In the rows, zero is written as 128.
Families of rows that turns and mirrors carry onto each other, the same ones carrying the whole set onto itself: the rest of each named row's family, in list order
5 families of 5 rows
ladez: [143 126 168 158 123 140 153 140 101 117 155 132 106 131  98 114 117 157
 115 102 140 139 143 113 135 149 102]
lovav: [139 117 173 148 141 133 147 145  99 116 146 129 119 128 103 111 133 160
 123 116 147 132 144 127 140 149 103]
vugud: [128 145 147 164 138 133 128 110 106 137 121 169 117 144 118 140 155 168
 134 124 160 141 126 114 110 131 128]
zeseg: [126 126 129 150 144 136 127 144 100 149 132 129 112 157 102 113 161 170
 119  90 140 134 147  90 122 118  94]
zuko: [131 132 125 145 155 140 127 128 107 135 133 123 110 137  90 133 161 174
 114  94 161 150 149  96 134 127  81]
dovil: [145 130 168 152 125 139 137 148  87 110 148 137 119 137 113 113 121 169
 121 120 131 144 149 111 139 153 106]
Bagas: [151 158 122 164 136 133 135 126  71 149 147 150  95 118 125 130 160 153
 137 109 127 147 124  97 142 165 107]
nesap: [132 145 148 151 137 138 117 116 114 132 115 153 110 144 126 143 161 162
 143 131 158 132 123 124 120 138 117]
Duzi: [166 129 129 129 142 143 144 144 101 140 119 153 128 109 114 154 134 143
 110 108 159 121 134 114 114 161 104]
soso: [135 140 161 146 135 128 145 142  98 107 140 136 101 134 103 110 110 155
 115 113 128 133 146 105 134 143 104]
Mimad: [160 142 130 133 150 156 157 142 104 140 123 149 125 105 103 142 136 146
 119 103 148 106 121 114 133 157 111]
fune: [116 146 156 157 143 131 109 120 106 139 126 161 112 139 116 141 154 169
 149 123 160 132 125 110 122 145 118]
teg: [159 168 129 163 133 128 139 124  77 151 141 154  97 133 135 116 155 166
 130  97 134 136 124  98 148 160 104]
Gufaf: [147 141 166 149 133 136 144 139 107 106 160 144 113 130 105 104 120 151
 118 119 144 138 144 113 131 142 100]
bimov: [134 130 131 133 138 139 122 140  92 148 124 126 125 135  99 131 172 165
 114  82 150 141 148  95 132 123  88]
fime: [121 137 133 157 146 122 106 110 109 139 123 157 118 132 132 146 155 160
 138 121 159 124 130 113 115 148 101]
Rek: [158 155 129 175 127 132 148 139  81 138 144 165 113 126 139 130 149 170
 136 105 147 136 120  87 142 164 102]
Dut: [164 136 124 141 137 139 151 131  97 130 123 135 120 101 102 150 131 142
 117 109 154 109 128 108 123 165 118]
fiv: [128 120 132 141 154 143 118 139 101 144 135 129 108 145  91 135 156 170
 110  83 146 147 141  97 120 124  99]
vev: [174 145 126 133 160 144 147 132  97 128 121 138 125 109 108 144 138 138
 123  99 149 111 129 106 118 156 108]
ger: [148 165 118 164 126 126 138 134  74 152 138 158 100 123 122 122 154 164
 132  99 147 133 124  81 144 166 111]
Gug: [173 129 126 129 140 131 147 144  85 134 129 133 124 105 111 149 137 139
 108 109 143 124 122  98 125 149 113]
Nub: [127 142 150 170 140 118 113 121 111 131 115 162 131 142 120 134 152 154
 139 120 156 127 134 126 120 146 120]
dag: [159 160 125 174 127 124 139 140  88 153 149 150 107 126 127 127 159 163
 132 100 130 139 142  81 137 165  97]
goki: [137 129 119 137 149 142 126 143 104 129 136 130 103 140 101 124 172 172
 106  89 148 151 149  97 125 124  96]

The rest of the family of zuko: vugud, Bagas, soso, Mimad
The rest of the family of teg: nesap, Gufaf, vev, goki
The rest of the family of Duzi: dovil, bimov, Nub, dag

Families of rows that turns and mirrors carry onto each other, the same ones carrying the whole set onto itself: the rest of each named row's family, in list order
4 families of 8 rows
Mizuf: [133 108 112 137 126 118 135 157 103 116 150 153 127 151 122 135 120 138
 141 134 130 141 135 128 135 135  92 148]
Zum: [111 107 130 125 131 110 130 145 108 113 142 146 112 167 153 118 120 134
 137 119 122 141 118 109 117 134 109 145]
Sodob: [ 95 150 136 144 110 126 132 140 109 152 145 127 143 137 131 141 125 109
 137 133 131 143 151 110 108 125 136 137]
bive: [144 110 115 145 127 128 139 151 115 120 147 145 115 122 119 135 121 142
 154 144 112 134 150 133 128 121  85 136]
lepak: [148 116 114 134 126 126 135 157 100 113 155 141 128 129 117 125 127 137
 146 148 119 139 123 122 129 133  91 141]
mek: [ 98 149 153 160 105 131  97 148 112 136 120 137 131 159 121 122 128 139
 135 117 123 127 153 127 134 131 126 142]
bosar: [ 88 145 132 145 113 128 120 135 114 155 135 121 131 119 139 129 122 119
 152 129 132 142 143 110 108 127 140 119]
pugu: [139 132 130 138 117 140 132 159 133 107 134 133  93 135 132 115 121 141
 164 123 101 133 139  93 112 127  99 146]
para: [143 141 134 121 119 140 121 157 116 100 138 130 108 138 131 109 127 147
 146 127 111 133 120  90 117 132  95 141]
beg: [135 147 126 117 114 142 128 157 121 104 137 141 111 145 128 131 118 147
 141 116 124 140 139  87 116 131  93 146]
pibaf: [112 101 127 124 121 120 120 132 115 111 131 146 106 151 147 115 116 139
 154 116 116 147 108 107 119 143 118 133]
nud: [112 142 124 163 102 138 131 134 135 151 128 118 123 141 118 134 144 121
 169 128 126 132 139 124 146 148 127 135]
Timu: [122 108 131 125 112 134 136 105 115 119 141 148 121 129 126 149 115 144
 129 129  96 139 137 131 113 122 106 123]
domi: [ 99 155 140 143 114 132 125 135 104 150 148 113 140 119 134 126 132 118
 131 140 120 132 137 111 104 121 133 123]
Fil: [114 135 143 147 128 127 136 120 129 150 133 117 116 130 143 133 145 136
 147 139 113 116 158 137 132 110 103 113]
tumob: [110 103 142 136 120 121 124 129 119 111 132 143  99 152 150 113 115 137
 143 117  92 137 121 111 105 129 121 138]
Punid: [102 148 148 168 105 134  96 152 103 135 130 126 135 139 117 108 129 134
 135 129 111 127 136 126 124 134 134 139]
mir: [136 106 105 130 127 125 130 149 110 119 144 149 119 125 123 133 117 144
 160 138 133 146 132 124 134 134  91 130]
ridam: [113 150 133 155 105 131 144 140 133 148 135 118 127 161 125 137 148 109
 155 129 126 131 143 113 137 142 125 149]
Rupi: [ 97 145 139 166 102 137  93 150 117 140 118 133 124 134 117 116 122 139
 156 119 125 134 146 122 131 138 134 132]
lef: [125 129 128 108 110 138 137 113 117 112 140 146 123 153 128 152 123 148
 121 116 116 139 132 114 124 133  97 132]
nim: [106 139 150 171 100 138 102 151 119 130 122 136 117 136 117 115 117 135
 149 122  98 131 152 120 113 128 133 144]
gofit: [126 133 133 172 105 137 140 139 140 140 130 122 113 145 115 131 144 122
 166 134 102 123 148 130 139 137 117 145]
Rok: [105 153 147 143 128 122 118 140 117 149 130 122 129 147 141 129 145 140
 138 131 138 119 161 130 141 114 102 122]
kiver: [133 120 131 114 113 138 127 113 103 110 144 143 131 136 120 139 126 151
 121 132 106 136 118 126 125 131  99 125]
Rotak: [113 147 142 150 128 125 125 132 115 151 138 107 129 137 140 119 156 134
 140 142 124 113 139 135 142 120 107 117]
rame: [101 141 136 146 125 127 119 124 124 156 126 116 123 131 143 128 144 139
 154 131 136 123 149 133 144 123 113 108]
venan: [122 112 121 111 110 137 126 109 113 115 135 151 122 131 125 146 114 151
 138 121 118 148 124 120 123 136 106 118]
velu: [ 94 134 144 148 118 124 126 132 112 147 141 127 125 119 143 129 117 119
 141 135 109 137 152 116  93 111 135 123]
Bupe: [137 132 120 119 117 141 124 152 129 106 130 137 101 133 132 120 120 148
 166 119 124 143 127  90 123 138  96 135]
bapor: [120 108 136 123 122 120 128 131 105 108 144 136 116 155 146 111 126 132
 135 127 104 139  99 108 113 139 117 138]
Misug: [122 153 135 163 100 143 133 138 127 142 136 110 128 147 114 126 152 119
 150 134 110 122 129 121 140 146 125 144]

The rest of the family of Rotak: lepak, para, domi, Punid, kiver, bapor, Misug
The rest of the family of pibaf: bosar, nud, mir, Rupi, rame, venan, Bupe
The rest of the family of velu: bive, pugu, Timu, Fil, tumob, nim, gofit

